Named turns come first, each shown by rows before and after it. Which turns, in which order, take the first row of each pair that follows to the second? Write the first one first, as in the answered first pair.
turn J_462:
[  0 -34 -26  14 -15   5 -10  18  20  12] => [  7 -35 -17  -5  -2 -28 -14  22 -10   1]
[  0  12 -32  19 -13  -2  20   5  40  29] => [ 10  -7 -42   3  -8 -33  16  13  23  21]
[ 21 -11  36   5 -13   9 -48 -22 -26   4] => [ 17  -6  34  15 -20  25 -46 -22 -11   9]
turn J_32:
[  2  44  39  47   4   1 -47 -13   1  46] => [  3   9 -13  51 -10  -3 -39   1  44  61]
[ 21 -11  19 -26  13 -54 -13   2 -35 -21] => [ 15 -44 -32 -23  -2 -49  -2  15   9 -11]
[ 16  19  16 -12   1 -11 -19  12 -23  -3] => [ 18  -4 -22  -9  -7 -20 -17  21   4  12]
[ 17 -42 -32   2 -19 -21 -25  27 -23 -10] => [ -2 -49 -19  -2 -24  20   2  31  -8 -30]
turn J_574:
[ -8  17  36   1   5   9  21  -3 -23  -6] => [  9 -28   5 -12  -3 -22  11  16 -29 -12]
[-10 -37  -5 -35  43  -4  37  25 -46 -47] => [ 26 -14 -61  10  30 -59 -16  12 -15  34]
[-15 -19 -10 -24  24  -8  29 -11   9 -14] => [ -1 -10 -30  -7  20 -27  12 -15  20  15]
Pairs:
Each pair is two turns apart.
[-19 -30 -16 -16  -6  24  32  12  19 -21] => [ 17   4   8  -9  14 -43 -19  -1 -36   5] | J_32 then J_32
[ 27 -36 -17  -4   6 -19  -7  13 -11   0] => [ 22 -35 -27  -4   9 -24   0  13  -1   5] | J_462 then J_32
[  9  -5   8  24  -2  25 -24   0  22  39] => [ 22 -36  -6   3   7 -21 -30  14   0  26] | J_462 then J_462
[ 11 -43 -53   5  -6 -24  -1  19  28  25] => [-16 -55 -11 -21   0  23  33  26  10 -29] | J_32 then J_462
[-5  3 12  0 -1 18 13  6  9  1] => [  9   6  -1   3   0 -14  -7   4   1  17] | J_32 then J_32
[  4 -43   9   8 -24  38   2  17   3 -20] => [ 27 -41 -13   8 -18 -18 -26  19 -13   1] | J_574 then J_462
[ -5   5  42   4   4  14   3  -4 -31 -18] => [  4 -47  -1   1 -12   6   2  15 -12 -22] | J_462 then J_574
[-66  19  19   3  19 -23  36 -32   4  -3] => [-55 -20   8 -18  16 -48  32 -17 -10 -23] | J_574 then J_32
[-14 -12  31 -23 -12  41  23  13 -17 -46] => [ 17  18  45 -13  -1 -10 -17   1 -54 -21] | J_462 then J_32
[ -7 -14 -25  10 -13   9  -1  10  30   6] => [ -6 -23 -30   2  -9  -1   0  13  28   1] | J_574 then J_462
[  7 -17 -10  15  -8  28 -12   2  13  14] => [  1 -30   3   3  -4  32   0   9  -1 -10] | J_462 then J_32
[  5  43   6   2  -4  10 -11 -10  -1  27] => [ -8  21 -14   3 -14  28   4  -3  23  25] | J_32 then J_32
[-12 -35 -10  18 -17   5   0  16   3 -10] => [ -3 -11  21  21  -8 -18 -18   4 -32 -10] | J_32 then J_32
[-6 16 31  6  0 22  8 -6  1  5] => [  1 -28 -10   3 -13  12   3  10  22   8] | J_462 then J_462
[-41  30  17 -19  34 -11  25 -22  22  -4] => [-16   4 -28 -13  27 -54   1 -13  30  17] | J_574 then J_574
[-34 -18 -20 -35  20 -11  55 -15  26 -33] => [-41  -3  -6 -22  16  17  56 -18  34 -30] | J_574 then J_32
[ 11  27 -17  -2   2 -62 -13 -24  26   0] => [ -4  -7 -33 -20  -3 -45  15  -8  41 -26] | J_32 then J_462
[-19  10 -17 -20  11 -31  19  -1   7 -16] => [-16  13 -27 -14   8 -36  11  -4  14  -4] | J_32 then J_574
[ 12   2 -10   4  -6 -25 -20  -8  -2  17] => [ -1 -10 -25   2 -12  -4  -2  -2  25  14] | J_462 then J_32
[-27   8  34 -29  30  23  48  -6   1 -38] => [ 13  33 -29  18  19 -34 -10 -21  35  51] | J_574 then J_574
[  0  16  15 -31  -7  -1  15 -17  -1 -30] => [  9  37  15 -16  -7 -10   3 -26  -2  -8] | J_32 then J_462
[ 24   7  11  -7  -4 -13  16   6 -22  -1] => [ 21  23  14   5  -7  -4  10  -1 -11  11] | J_574 then J_462
[  4 -11  32  10 -19  38  -6  13 -55 -19] => [  1 -30   7  19 -33  56  -4  16 -27 -10] | J_462 then J_462
[  6  10  56   7   9  35  -8  -3 -30 -11] => [ 14  28  53  11  12   9 -20  -9 -33   5] | J_32 then J_574
[-11 -26 -13 -57  -4   9  -3  16  -7  10] => [-21  28  10 -32   0  32  -6  -8   4  37] | J_574 then J_574
[ 25  -6 -34  16  -6 -41 -18   6  -3  28] => [-17   3  34   4  -5  41  26   4 -14 -26] | J_32 then J_32
[  1 -13 -28   9 -10   5  -7   9  25   9] => [ -1  22  29   5   8   8 -15  -3 -19  -5] | J_32 then J_32
[ 2 -7 -8 -5  4 22 27 -2 21 18] => [  8  -2 -13   0   7   7  17  -4  22  29] | J_462 then J_574
[ 28  -6  -8  13 -10 -23 -31   9  11   7] => [  2  -1  30   6 -10  33  -1   7   9 -26] | J_32 then J_32
[ 15  -3  48 -17   3  -3 -12   9 -53 -32] => [ -4   5  34  18 -22  69  -1   1  10  -9] | J_462 then J_462
[ -1  15   3  -4  -4  -6  -5  -1 -15  10] => [  1  15  -9   4 -10  -1  -4  -1  -2  19] | J_462 then J_32
[-10  27 -22   6   4 -24   3 -14  28  19] => [-19   0 -33  -3   2  -9  19  -3  37   3] | J_32 then J_462
[  2 -41   7 -13 -25  37  -8   8 -12 -15] => [  6 -31  21 -21 -13  18 -10   5 -38 -21] | J_462 then J_462
[ -7  -7  21   2 -18  25  23 -50  11  16] => [  4  -4  13  15 -21  17   8 -51  15  28] | J_32 then J_462
[ -3 -22   0 -26  11 -19   6  24 -32 -36] => [-12 -23 -48   4 -10  11  10  21  34   2] | J_574 then J_32
[ 0  8 14 18 13  8  5 -9  8 14] => [ -3 -14   6  11   8  20  15   0  10  -1] | J_462 then J_574
[-15  15   0 -21  10   2  27   0   6  -7] => [-11  31   5  -9   9   3  16  -8   8   6] | J_32 then J_462
